Each named move below is a turn or a mirror, shown by a few rows before and after it. Which moves, in which order, take the first row of each later pair to the second? The first pair is answered.
lubit (before -> after):
[-28, 4, -42, 0, -24, -11, -3, -7, 18, 27, -13, -24, 28, -28, -13, -29, 25, 24, -3, 13]  ->  [-4, 16, 5, -7, -24, 28, 35, -10, -19, -3, -12, -3, 7, 4, -30, -20, 12, 6, -46, 18]
[-18, 12, -3, 30, 3, -2, 16, -12, -7, 26, 26, -3, -15, -2, 28, 23, 11, 0, -3, -24]  ->  [-20, 9, -3, 28, -3, 1, 18, -11, -14, 18, 25, -3, -20, 3, 29, 27, 17, -1, -2, -23]
[-14, -21, -2, -34, 7, -2, 36, -2, 15, 12, 5, 10, -41, -21, 27, 42, -1, 7, 9, -21]  ->  [-22, -14, -1, -35, 7, -7, 26, 1, 10, 15, -2, 9, -35, -20, 34, 31, 9, 5, 8, -25]
[2, 20, 27, -32, 25, -19, 22, -31, -8, -5, -15, 13, -14, 32, -9, 20, -35, 19, -2, -19]  ->  [-16, 13, -5, -29, 27, -45, -1, -26, 8, 16, -15, -6, -1, 10, -1, 20, -24, 31, 30, -22]
bafi (before -> after):
[-17, 42, 9, 11, -29, -11, 5, -14, -16, -1, -9, 9, 15, 11, -7, -9, -13, 24, -17, -19]  ->  [-28, 41, 7, 9, -22, -13, 11, -25, -20, -13, -12, 10, 8, 4, -12, -5, -9, 24, -12, -11]
[-17, 7, -28, 62, -4, -15, -14, -3, 9, 28, 4, 5, 34, -4, 36, 6, 35, 3, 25, -2]  ->  [38, -6, -10, -7, 8, -17, -18, 18, 4, -3, -7, 22, 49, 4, 22, -31, -14, 51, 26, 3]
[-24, -8, 35, -4, 6, 24, 37, -48, -9, -5, -34, -63, -28, 30, 26, 71, 4, -11, -65, -43]  ->  [20, -14, 62, -53, 15, 26, 36, -25, -11, -26, -41, -45, -12, 44, 8, 33, -42, 16, -66, -32]
fek (before -> after):
[-38, 16, -22, 17, -2, -15, -8, -30, -2, 13, -12, -22, 7, 0, 2, 19, 19, 0, -9, -3]  ->  [-35, 8, -11, 24, -3, 0, 5, -16, -5, 9, 1, -2, -5, -1, 5, 23, 31, -21, -10, -4]
[1, -13, -36, 14, -13, -28, -36, -2, 1, 5, -29, -31, 34, -29, -21, -6, 5, 6, 7, 14]  ->  [-15, 1, 7, -6, -22, 1, 30, -26, -12, 1, 0, -29, -14, 2, -22, 34, 11, -4, -48, -17]
[-32, 1, -19, 10, -11, -32, -20, -39, -9, 40, 19, -34, 25, 26, -16, 4, 4, 26, -18, -31]  ->  [-32, -7, 6, 48, -23, 3, 2, -19, 1, 29, 43, 6, -22, 12, 9, 29, 22, -46, -14, -21]

Each pair is 2 to 3 moves apart.
[39, -25, -8, 3, 5, 7, -17, 39, 18, -21, -5, 29, -9, -13, 18, -19, -24, -20, 35, 14]  ->  [5, -26, -36, 13, -7, -18, -21, 31, 41, 9, 10, 8, -18, -27, 26, 3, -8, -6, 32, -14] | fek then fek then lubit
[-49, -22, -32, 10, -15, 1, 10, -11, 22, 19, 11, -45, 17, -7, -8, 37, 23, 28, -28, -58]  ->  [20, -48, -41, -17, 7, -4, -35, 35, 34, -19, 5, -4, 38, -28, 2, -15, -26, 43, 25, -23] | bafi then fek then fek
[22, -55, 46, -18, 20, 37, 82, 24, 6, -16, 4, 22, -91, 45, 3, -1, -38, -33, -42, -30]  ->  [3, -49, -30, -62, 39, -52, 14, -12, 26, 23, -40, -53, 5, 45, -4, -28, -53, 77, -18, -56] | fek then fek then lubit
[-14, 35, 25, 7, 3, 25, 20, -28, -42, -19, -17, 7, 8, 38, -27, -2, 14, -4, -32, 10]  ->  [-9, 23, 24, 20, -3, 33, 18, -8, -31, -23, -3, 20, -7, 15, -11, -5, 15, -40, -21, 16] | fek then fek then fek
[-10, -9, -18, 57, 19, -4, -8, 2, 30, 5, -4, -24, 23, -46, 26, -1, 46, -5, 11, 2]  ->  [15, -22, -6, -22, 23, -29, 13, -5, 48, 0, 2, -30, 22, -30, 20, -18, 1, 57, -13, -27] | bafi then fek then lubit
[-37, 53, -43, 82, -27, 0, -36, -9, -5, 79, -11, 19, 17, -2, 3, -20, 36, 23, 20, 4]  ->  [35, 44, 36, 2, -25, 49, 18, 31, -28, 18, -6, 79, -13, 40, -18, -50, -20, 24, -28, 14] | bafi then lubit then fek
[-37, 29, -14, 14, 28, -11, -39, 12, 17, -4, -1, -16, 15, -19, 1, -2, 14, -22, -4, 5]  ->  [-37, 20, -11, -24, 25, -31, -35, 14, 28, 7, 6, -16, 10, -12, -4, -6, -4, 12, -20, -15] | bafi then fek then lubit
[42, -4, -14, 6, 0, -9, -50, 15, 5, -12, -15, 7, 43, -1, -12, -37, -13, 5, 49, 31]  ->  [42, 23, 43, -25, 12, 25, 4, -2, -32, -28, -14, 13, 23, 32, -34, -26, -24, 10, -11, 19] | lubit then fek
[-16, -11, -21, 13, 19, -35, -28, -29, 36, 9, 37, -7, 23, -24, 24, 10, 13, -21, 13, 1]  ->  [-16, -18, 0, 14, 21, -17, -10, -23, 33, -2, 42, 0, -1, -20, 32, 20, 16, -41, 1, -8] | fek then fek
[-68, 4, 14, 30, -11, -16, 17, -31, -7, 21, 2, -66, -11, 10, 14, 59, 33, -9, -18, -29]  ->  [-12, -20, 42, 30, -22, 29, 24, 26, 4, -25, 27, 16, -55, -18, 31, 36, 7, -62, 23, 3] | bafi then fek then bafi
[-16, 26, 17, 7, 6, 2, -2, -17, -16, 16, -50, -8, 35, 21, -22, 22, -13, 15, -22, 46]  ->  [-1, -7, -26, 15, 2, -6, -36, 14, 25, 27, -30, -8, 45, -9, 3, 9, -18, 12, 27, 52] | fek then bafi then lubit
[16, 17, -12, 23, -26, -2, -34, 20, 1, 17, 4, -8, 20, -66, 0, -7, 0, -31, 61, 18]  ->  [47, 23, 44, -9, -24, 37, -3, 29, -21, -19, 3, 22, 0, -33, -11, -12, -23, -34, 19, 28] | bafi then lubit
